Rotation paths and how fast each direction turns (degrees a step)
Each turn is a multiple of 5 degrees from 10 to 175, or 0.
Each row of a path follows its step; steps can be skipped.
path 1
step 0: 2.808, 1.708, 0.280, 2.359, 1.360, 0.344, 1.984, -2.393, -1.458, -1.745, 0.216, 0.261, -0.193, 2.181, 0.235, -1.724, -2.037, -0.249, -2.792, -2.551, -1.166, 0.445, -0.432, -2.019, 1.741, -0.741, -0.396, 0.468, 0.036, -2.587
step 1: -1.666, 0.312, -0.200, -2.302, 1.066, -0.730, 0.772, 0.553, -0.937, -0.196, -0.800, -0.502, -0.483, 1.715, -0.540, 1.690, -1.106, -1.733, -3.471, -4.327, -0.149, -2.767, -1.343, 0.209, 2.069, 0.490, -1.272, 1.010, -2.519, 0.545
step 2: 1.282, 1.060, 1.214, 0.174, -2.236, -2.646, 0.718, 0.029, -1.655, -1.300, 1.437, -0.079, -0.169, 2.341, -0.749, -0.682, -2.208, 1.625, -1.612, -0.625, 2.248, 0.156, -4.041, 0.977, -0.477, 2.270, 1.374, 0.479, -1.566, 2.206
step 3: -0.985, -2.153, 0.156, -0.979, -1.917, -1.835, -0.455, -1.154, -1.943, -2.522, -1.683, -1.269, -0.622, 3.866, 0.467, 0.616, 1.033, -1.834, -1.026, 1.448, -0.989, -0.588, -2.952, -0.522, 0.505, 1.706, 0.125, -2.114, 1.478, -1.313
step 4: 0.079, 1.356, 3.100, -0.405, -0.639, -2.164, -1.623, -1.515, -0.471, -1.211, -0.803, -1.676, -2.449, 0.898, 0.760, -0.189, -2.250, -2.057, 0.088, 0.659, -1.617, 0.865, 0.420, 3.054, -0.492, -0.488, 1.689, -1.177, -3.090, -2.464
step 5: -1.712, 0.792, 1.791, 0.798, 2.388, 1.065, -0.498, 3.371, -0.392, -1.766, 1.401, -0.153, -1.968, 3.262, 1.977, 1.471, 1.627, 1.608, -1.831, 1.300, -1.538, 0.434, -1.007, 1.761, -0.589, -0.603, -0.357, -1.587, -2.184, -0.425
step 6: -1.450, 2.761, -2.109, 0.177, 2.208, -2.014, 0.428, -1.883, -0.468, -1.856, 1.797, 2.571, -1.557, 1.174, 1.646, 0.490, -1.194, -0.364, -1.687, 1.185, 0.294, 1.034, -1.352, -1.515, -2.088, -2.788, 2.069, -1.094, -0.154, -0.855
step 7: -1.126, 0.467, 0.753, 0.043, 1.623, 1.488, 0.091, 2.267, -1.575, 0.214, -1.248, 2.036, -2.373, 0.914, -0.276, -0.627, -1.378, -1.365, -2.659, -2.139, -1.440, -2.472, -0.614, -1.089, -2.149, 0.615, 3.091, 0.501, 2.111, -2.382
step 8: -2.679, 1.528, 1.358, 0.643, -0.275, 0.820, 1.564, -0.427, -2.314, -1.016, -2.474, 2.500, -2.413, -0.385, 1.213, -0.921, -3.048, 0.285, -1.380, -0.097, 0.260, 1.160, -0.834, -1.376, -0.586, 2.075, -1.514, 2.253, -2.365, 0.917
Directions:
0.376, -0.038, 0.211, 0.019, 0.408, 0.482, 0.437, 0.893, 1.173, 0.191, -1.337, -1.000, -0.886, -1.021, -0.405, 0.656, -0.909, -0.570, -0.376, 0.167, 0.311, -0.541, -0.205, 0.199, 0.247, 0.131, 0.079, 0.227, -0.901, -0.725
110
0.227, -0.315, -0.023, 0.667, 1.104, -0.213, 0.077, -0.079, 0.210, 0.415, 0.640, -0.688, -0.489, 0.337, 0.655, 1.052, -0.149, -0.513, 0.999, 0.414, -1.509, 0.267, 0.147, -0.675, -0.818, 0.409, 0.821, 0.387, -0.157, 0.797
45
-0.410, -0.432, 1.262, 0.519, -0.861, -0.774, -0.422, -0.261, -0.425, 0.326, 0.328, -0.539, -0.456, -0.155, -0.440, 0.056, 0.721, 0.625, 0.532, 1.139, -0.044, -0.963, 0.062, -0.960, 0.231, -0.788, -0.345, 0.430, -0.729, -0.827
60
